Here are some numbered points:
[-0.6 -0.4 0.3 -1.5 -0.5 1.8 -0.6 -0.4] 0
[0.2 -0.5 0.8 1.3 -0.3 -1.7 -1.0 1.7] 1
[0.8 0.2 -0.7 0.5 -0.3 0.3 -0.9 0.1] 2
[-0.2 -0.4 0.2 0.9 0.6 -0.3 -0.2 -0.8] 3
[0.7 1.6 0.7 2.4 -1.8 -1.9 -0.5 1.3] 4
[1.5 1.9 1.2 0.6 -0.5 -2.1 0.0 1.6] 5
[0.3 -0.5 -0.3 -0.3 0.8 1.3 -1.3 1.2] 6
[-1.0 -1.7 0.1 -0.7 0.3 -0.3 0.0 0.0] 7
[-0.2 1.6 1.7 0.0 -0.1 -0.4 0.6 -0.9] 8
[1.4 0.2 0.3 1.9 -0.6 -0.9 0.3 1.3] 9
[1.1 -0.1 1.7 1.6 0.3 -1.1 0.0 -1.2] 10
[-0.1 -0.1 -2.1 -0.6 -0.3 0.6 -0.4 -0.4] 11
[0.0 1.3 -0.6 -0.2 -0.2 -0.2 1.2 -1.0] 12
[1.8 0.5 -0.8 -0.4 0.1 -1.4 1.4 0.4] 13
[0.8 1.3 -1.7 0.0 0.7 -1.1 0.6 0.9] 14
[1.2 0.2 1.7 0.5 0.2 -1.7 -0.3 0.0] 15
[-0.7 0.3 0.8 -0.9 0.4 0.3 -0.9 -2.1] 16
[-0.5 0.0 2.6 2.5 1.5 -0.8 -1.0 -0.7] 17
[0.0 -1.1 -0.9 0.9 -0.6 1.0 -1.9 0.7] 18
[-0.5 -0.2 -0.5 -1.8 -1.0 1.6 0.6 0.9] 19
[-0.1 0.6 -0.4 0.2 -1.5 -1.1 1.7 -1.0] 20
[-0.3 -1.0 1.1 0.7 -0.7 -0.3 -0.4 1.3] 21
[-0.8 0.4 0.0 -0.5 0.4 -0.3 0.4 -0.3] 22
[-0.2 0.7 0.0 0.0 0.7 0.3 0.2 1.1] 23
[0.5 0.2 -0.7 1.5 -1.2 -1.1 0.2 1.3] 24
[0.2 0.5 -1.2 0.3 1.8 0.5 2.7 -1.0] 25
Which three points above are nearest to each new point, looking only along the 3 directions in which the numbered points spread most? Their numbers follow each, nearest first.
[1.3 2.0 0.2 -0.7 -0.1 -1.5 0.5 -0.1] 20 13 14
[-1.3 -1.2 1.7 -0.3 1.4 1.1 0.2 -0.8] 16 7 3
[0.2 1.3 -0.5 0.0 -0.5 -0.3 -0.1 0.3] 23 2 14
[0.4 -1.0 1.0 -0.6 0.1 1.0 -0.4 0.4] 7 6 2
[0.9 -0.4 0.9 -0.4 -0.3 -0.7 -1.1 -0.8] 3 23 7
[-1.1 0.4 -1.2 -1.4 1.1 0.1 -0.5 0.3] 11 19 0
[-0.3 0.2 0.6 -0.5 -0.6 0.9 0.8 -0.6] 22 7 3
[-0.8 -1.2 -2.6 -1.9 -0.2 2.1 -0.5 0.3] 19 11 0
[-0.4 0.5 0.1 -0.2 0.0 1.4 -1.0 0.2] 7 6 0
[0.2 -1.1 0.9 -1.2 -0.5 0.3 -0.3 -0.8] 7 3 22
[-0.2 -2.1 -0.8 -0.6 0.9 1.6 0.3 -0.3] 0 7 19
[-0.2 -0.7 1.7 0.6 0.0 -0.7 -1.3 0.4] 21 3 1
[1.0 0.0 -0.1 -0.2 -0.3 0.8 0.0 1.3] 2 23 6
[-1.9 -1.2 -1.3 -0.7 0.4 0.5 -0.6 -0.2] 0 7 19
[0.0 -1.4 1.3 0.5 1.0 1.4 0.7 -1.3] 16 3 7
[-1.1 -2.1 -0.2 -0.7 1.7 0.3 -1.0 -1.0] 0 7 16
[1.2 1.2 0.3 -0.1 -1.0 -1.1 -0.6 -0.4] 23 15 9
[0.8 2.1 -0.9 0.9 -1.6 -0.5 -1.2 1.2] 24 9 2
[0.3 -0.5 2.0 1.0 -0.1 -0.2 1.1 -1.4] 8 10 3
[-0.8 -3.0 0.1 -1.1 0.3 1.2 -0.2 -0.9] 0 7 16
[-0.5 -4.4 2.2 1.4 0.9 2.4 -1.5 1.3] 18 6 21
[-0.6 -1.9 0.1 0.3 -1.2 1.8 -0.2 0.3] 6 18 7
[0.0 -1.1 -0.1 0.0 0.5 -0.4 -0.5 1.4] 2 21 6
[0.0 -0.9 1.1 -0.2 0.1 1.1 0.3 0.0] 7 3 22
[0.0 0.4 -0.3 0.2 -1.6 -0.7 -0.5 -0.8] 23 2 22
[0.6 0.9 1.6 1.4 -0.6 -0.4 -0.2 -0.4] 15 10 3
[0.8 1.6 -0.3 2.5 -0.6 -2.0 0.5 0.9] 5 4 9
